Rotation paths and how fast each direction turns (degrees each step)
Each turn is a multiple of 5 degrees from 10 to 175, or 0.
Each row of a path follows its step; steps can be skipped.
Rotation 1:
step 2: [ -2  18 -16  10  -3  10  15   2  24 -28 -19 -11  -1  -7  -1 -35   7  28
 -22 -13  27  -9 -16 -10 -29 -18  -2  -9   3  40   1  32 -24  18   9  12
  14  27 -13   1 -25 -21  -4  42   3  33  16 -34 -31  -4 -37  11 -23  -8
 -47   8  -5   6  11]
step 5: [ 20  43 -41 -17  -2  11  -9 -28   8 -17 -17  -4  13  19   5   5   9   4
  -2  -5  12  21 -17   7  -5 -26 -32  -1  14  18  18  19  20 -38  -9 -18
   9  11  11  31 -34 -33   0  43  22  16   2 -18 -44 -15 -28  -6 -17 -14
 -19 -30   5   2  11]
step 6: [ 39  23 -28  -3  -6   3  -2   5  22  21  12  18  20 -37 -45 -28  -6  -6
  13  -7 -11  -3  26  18 -28  33   5   5 -16  18   6   0 -20 -18  22   0
   8  10 -15   8 -23 -19 -14   4 -45   3  14  31  12  -8  -1   7  32   5
 -35  -6  46  20 -15]
step 7: [ 18   5  37 -30  21  18 -17   6  -1  25  33  20   8 -14   3 -19  39 -16
   8  -5 -36  -3   0   1   8 -14  19  -2 -22  19 -12 -12 -14 -17  42  13
  -9  19   5  29 -17  22  14 -21  -4 -21  19 -13  -3  14  49  17 -40  18
  36   6 -18 -14  -4]
step 9: [ 15   6 -15   9 -31  14  39 -14  16 -11   3  31  49 -17 -26   2  -7  36
   3 -12  -3  -8   5   2  -5  30 -18  30  -5  24  -6   3  27  -4 -17   6
  41  -5 -47  21 -17 -33 -21 -25 -24  -2 -17  20  -6  27  -1   1  19 -12
 -15 -13  29  -9  -4]
step 10: [ 16 -29  36  -5 -32   3 -10  -8   9   9   0  12  -3  -8 -11  27  39   0
   3 -13 -13 -34  -5  12   6 -26  22  16 -47   3   4  10  -8 -11  34   9
  -7   5 -14 -18 -34  -2 -28   8  -6  22  47  -2  14  23  58  21  -5   4
  26   1  14  -6  -6]
step 11: [  3  48  10 -42   4   7  -7  17 -17   1  21  -8 -18  22  19  23  15  32
  -7   2  40  -3  -1  -7  22  32 -10  24 -40  18  24  19   3  33  13   4
 -34  -2  34   4  -9   8  -5 -26  12  -2  21 -32 -26 -18 -13   6  -3 -16
  14  11 -19  17  11]
step 12: [-12  23 -14 -17   5   9  78  -7  35 -17 -11  10   9   3 -33 -20 -11  18
 -19 -28   1   1   0  -6 -19  17   5  15   4   2  18  -1  52  24  -3  13
   7  26  -1   0  19 -21 -20  -7   8 -21 -15   1 -18  21  -9 -18   3 -28
  12 -10  16  -2 -42]
step 13: [-23 -24   2  11  -8  19   1   0   3  16 -35  26  -1  -2 -38  35  23   2
 -37 -24 -35  21   5  23  25 -17  17   6   9   8  35  -6 -14  -6  -5  -4
  -8 -24   0 -25 -42  -5  -1   8 -32  -7  26  -8  14  26  36   4   6 -19
  14 -14  28 -26  -7]
step 15: [ 35  16  14 -22  12  -8  53 -30   9  31  -9   1   3  15 -18 -25  12  23
 -26  -7  -5   2  -5   5 -27  19  -8  17 -12  -9 -14  -9  44   2  -6 -41
  -1  26  45  11  31 -24  12   1  17 -18  -2   9  23 -21 -24   8  -9 -28
  -2  -7   3  19  -7]
Speeds:
[  3   6  -2   3   3  -5   2   0   5   3  -1   3  -8   5  -4   2  -6  -6
   3   4  -8   2   9   0  -2  -1  -3  -3   0   9  11  -7   6   4   1  -5
  -1   3  12  -7  -7   3   6   4  -2   2  -1  -4   1  -3  -2  -8  -3   8
  -3  -8   3 -11  -4] : 40
[ -3   3  -5  -2   0   0  -5  -1  -2  -5   1   8  -3   9   1  -2   3   1
   2   0  -8   0   2   5  -1   2  -5  -5  -5  -2  -5  -3  15   7  -6   3
  -5  -3  -7   5   7   5  -2  10   0  -6  -5   1  -1  -5  -4   0  -7 -15
   0  -5  -4   1  -1] : 100
[ -3  -1   0   0   3  -4  -1  -4  -5  -9  17   6   0  -1   0  -2   2   1
   0  -8  -2  -1 -10 -11  -2   6  -3  -3   0  -9  -3   0   1   2   5   0
  -5  -4  10  -2  -8   8   0  -2   1   1   7   2   9  -6   4   7   0   3
  -6  -4   2  -3  -1] : 100
[  7  -5   5   3   5   4  -3   6  -2   8   1  13   4   3   4   0  -3   8
  -7   3   6   7  -4  -2   2   5  -3   5   1   6  -3  -6  -4  -1 -11  -1
   4  -4   5   3 -12  -6   5   2   3  -9  -1   1   1  -2  -3   4  -1  -3
   6  -3  -6  -5   4] : 175
[ -7   0  -1  -4  13   3   3  -5  -5  -2  -3  -4   6  -4   6  -6  -5  -3
  -5  -6   4   5   6   1   3   5   7 -11   5   4   0   0   4   5   2   7
   0  -2  -2  -6   0   0  -2  -5  -9 -10   1  -5  -2   5   0   2  -1   3
   4  -1  -9  -8  -6] : 80
[ -3  -7   2   0   2  -6   3  -4   1   3  -1  -9  -3  11  -5   0  -9  -4
   2  -1   3   1   0   1   1  -3  -2  -7  -9  -3   0   0   2  -7   2   7
  -3   1   4   0  -9 -12   6   2  -5   2   4  13   5  -1   2  -1   2  -8
   4   0  -6  10  -7] : 155
